The rows below fall into families. The same turns and mirrors carry the whole set onto itself and the rows of a family onto each other. For each named row, which other rows are in its family? Write them in the order they are listed.
These 40 rows form 10 families of 4 rows each.
Mot: [  4 -12   0 -23 -12   1 -18  -8 -17  -6  -6  20  -7  -4   1]
kiso: [  7   4  23  -7 -20 -10   6   1 -14 -33 -10  25  -4   0   9]
Guza: [-12   5  17 -20 -10  -8   6   7  -6 -38  -7  23  -7  -9   3]
Bege: [  4   6  23 -10 -18  -7   0  11  -2 -43  -1  21  -3   5   2]
Kebi: [ 12  -8   2 -29  -6  11  -9  -8 -19  -9   3  14  -7  -5  -9]
mesur: [  1  -8   3 -26   1  18 -12  -2  -9 -13   4  12  -8 -11   2]
gidiv: [  0  15  10  -2  -8 -12   4   7   0 -37   5  26 -19  13   2]
ziz: [  4  15  20 -15  -7 -17  11  10   3 -33   1  30 -14   3   4]
bosir: [  2   5  18 -10 -19 -12   3  15  -6 -38   0  31  -6  -7   3]
rudu: [  8  14  15  -9  -8 -19   6  17  -3 -31  -2  27 -17  10  11]
zul: [  0  10  22 -10 -19  -5   3   9  -6 -38  -4  25  -1  -4  -5]
bipev: [  6  13  15 -10 -10 -20   5  21   0 -29   1  28 -15   6   5]
Geg: [ -2   9  14 -10 -14 -10   3   8  -8 -40  -5  23   3   5  -7]
zopot: [ -1  15  21 -11 -17  -9  -5   4  -6 -33 -12  29  -2  -7   8]
misa: [ 18  -4   3 -33  -4  12 -13  -5 -16  -9   2  17 -15  -9  -2]
duv: [ 12   3   1 -26   6   7 -11   2  -7  -3   9   6 -25   9  -3]
ler: [  8  17  12  -4 -13 -11   6  10  -5 -34   1  29 -18  12   9]
Zofa: [ 14  -5  -7 -32  -3  13  -8  -4 -17 -10  -2  17  -7  -3  -4]
digi: [ 14  -6  -6 -30   2   0 -10   6  -7  -3   5   9 -24   3  -1]
tes: [ 11  -3  -7 -27   5   6 -13   6  -5  -6   5  10 -25   4   5]
kevaz: [ 11   3  -1 -26   8  13 -14   5 -11  -9   2   7 -26   6   1]
vitu: [  1   3  -1 -21   0  -3 -21   5  -3   1   2   9 -22   8   6]
muz: [  0  16  16 -12 -21  -8   2  14  -6 -38  -5  19   1   1   2]
kiruv: [  4  24  15  -8  -9 -16  -2   8   2 -26  -6  30 -15   6  13]
sifa: [ 11 -16   1 -31  -4   6 -12   2 -17 -10   0  10 -15  -7  -4]
tel: [  3 -13   0 -33  -2  11 -10 -11 -13 -15  -1  13  -8   0   3]
Motu: [  9   6   4 -28   3   7 -11   2 -17  -1   0  13 -29   8  -1]
ruki: [  0   8  15 -13 -21 -10   3  13  -5 -39  -3  26  -3  -8   7]
Tena: [ 13 -12   2 -25  -6   6 -19  -5 -11  -3   3  13 -13  -2  -4]
tota: [ 12 -14  -2 -31  -3   8 -13   1 -18 -10  -5  14  -7  -5  -1]
mili: [ 17   6   4 -34   6   6 -15   4  -9  -4   3   9 -20   1  -1]
Bor: [  9  20  16  -6  -9 -13   7  11   1 -30   2  29 -19  12   2]
Rez: [  3  22  13  -9 -14 -13   4  10   9 -27   2  15 -14   4  11]
vab: [ 11  12  13  -9 -14 -14   6  10   5 -36   4  27 -10  14   5]
fiki: [ 13  -5   1 -26   0   2 -18   0  -5   1   5   8 -18   5  -3]
dala: [  6   1  -1 -33 -10  11  -9  -4 -17  -5  -1  16 -10  -7  -7]
Pitif: [ 16   0  -2 -26  13   2  -5   1  -8  -1   0  17 -13  12   4]
gegu: [  0  12  10 -17   0 -20  12   6   0 -28  -4  31 -21  10   9]
bopep: [  1   9  25 -16 -10 -12   8  10  -2 -38  -2  27  -8  -5   2]
nema: [  5  -3  -2 -32   8   4  -9  -4  -5  -9   2   9 -20  14   7]

Same family as zul: Kebi, duv, Bor
Same family as tota: rudu, tes, ruki
Same family as mili: Bege, misa, vab
Same family as Geg: gidiv, Motu, dala
Same family as zopot: kiruv, tel, nema
Same family as Pitif: kiso, mesur, Rez

The rows below fall into families. The same turns and mirrors carry the whole set onto itself and the rows of a family onto each other. For each named row, which other rows are in its family? Write them in the order they are listed.
These 28 rows form 7 families of 4 rows each.
Vupu: [ -1  -1 -25  -2  -2  -8   0   6   3  -6   4   2   2 -11  -7  -6]
gar: [  2 -14  24  18  -5  -4  11  13 -13  -6  -3   1   3  -6 -19 -18]
fulu: [  6  -2  19  18  -3  -9  10  16 -12 -13  -4  -1   4  -6 -21 -15]
Duli: [  5  -8  21  25  -4   8  10   7 -14  -7  -5 -11  -1   0 -14  -6]
sig: [ -6  -5  22  20   2  20  17   8 -15   2   6   1   0  -4  -2 -15]
Dop: [-20 -10 -19  10  -7  10   1  12   0   1  11  16  -2  -8   7   1]
kof: [ -5 -11 -19  -6   2  -1   3   5  11 -16  -2   7   1  -3  -5   1]
Fele: [-10 -12  27  23  -2  12   9  17  -3  -8   2  -4  -5 -11  -3 -20]
farit: [ -9 -17  18  29   1  14  14  23 -14  -4   1  -1   3   0   0 -12]
las: [-19  -1 -20   2  -4   5  -5   9   4   1  10  10   0  -7   3   3]
dof: [-17 -12 -17  -1   7   4  -5  18   1  -5  11   7   1  -1   6   1]
devog: [-14  -8 -18 -12  -3   7   4  17   2   4   1   9  -7 -11   2  -7]
Teza: [  1 -23  21  25  -3   6  12   8  -5 -12 -12   1   1  -4 -10 -17]
pived: [ -8  -8 -20  -7  -9  -8   1  12   2  -4  -7  -5   8 -12  -9  -2]
nim: [  0  -2 -18   1  -2 -17  -6  11   1  -7  -1   4   1 -19  -9 -11]
kog: [-16 -12  21  26  -6  15  12  15 -13  -5   8  13   0   4  -5  -5]
pinad: [-14  -5 -13  -9   3  11   3   7   0   4  14  11  -1 -12   6  -7]
Bavo: [  5 -17  24  20   4  -6   5  17 -13  -8  -3  -5   3  -3  -5 -18]
manos: [-12 -12  26  24  -8  13  14  19 -11   0   0   7   2  -3  -8 -11]
nufas: [ -3 -14  22  20  -7  -3   5   9 -15  -6 -11 -12   6  -3 -17  -9]
balov: [  2  -3 -21  -4   5  -9   2  17   2 -10   4   0   5  -6   1  -6]
Vuzo: [ -2 -14 -17 -13  -6  -1  -1  15   3  -2   0   5  -3 -15  -5  -2]
Bes: [-14  -2  19  25  -4  15  18  15 -18  -4   0  -4   1  -2  -3 -15]
mev: [-16   2 -13  -7   1   6   0  14  11 -11  11   2  -5 -10   2  -4]
Luri: [  4 -16  25  19   0  -1   3   3 -16  -9  -4  -5   6  -6 -16  -7]
kupof: [-23  -8 -11 -10   0   1  -4  11  -3   1   9  11  -3  -9   5  -5]
fekof: [  2  -7 -23  -6  -4   0   6  14   1  -6  -2   3  10 -16  -8  -2]
Big: [ -7  -4  24  24   1  12  10   6 -17  -4  -1  -6  -8   2  -7 -11]

Same family as Fele: kof, Teza, mev
Same family as Dop: fulu, nim, kog
Same family as gar: Vupu, las, manos
Same family as devog: Duli, Vuzo, Big
Same family as pived: sig, pinad, nufas

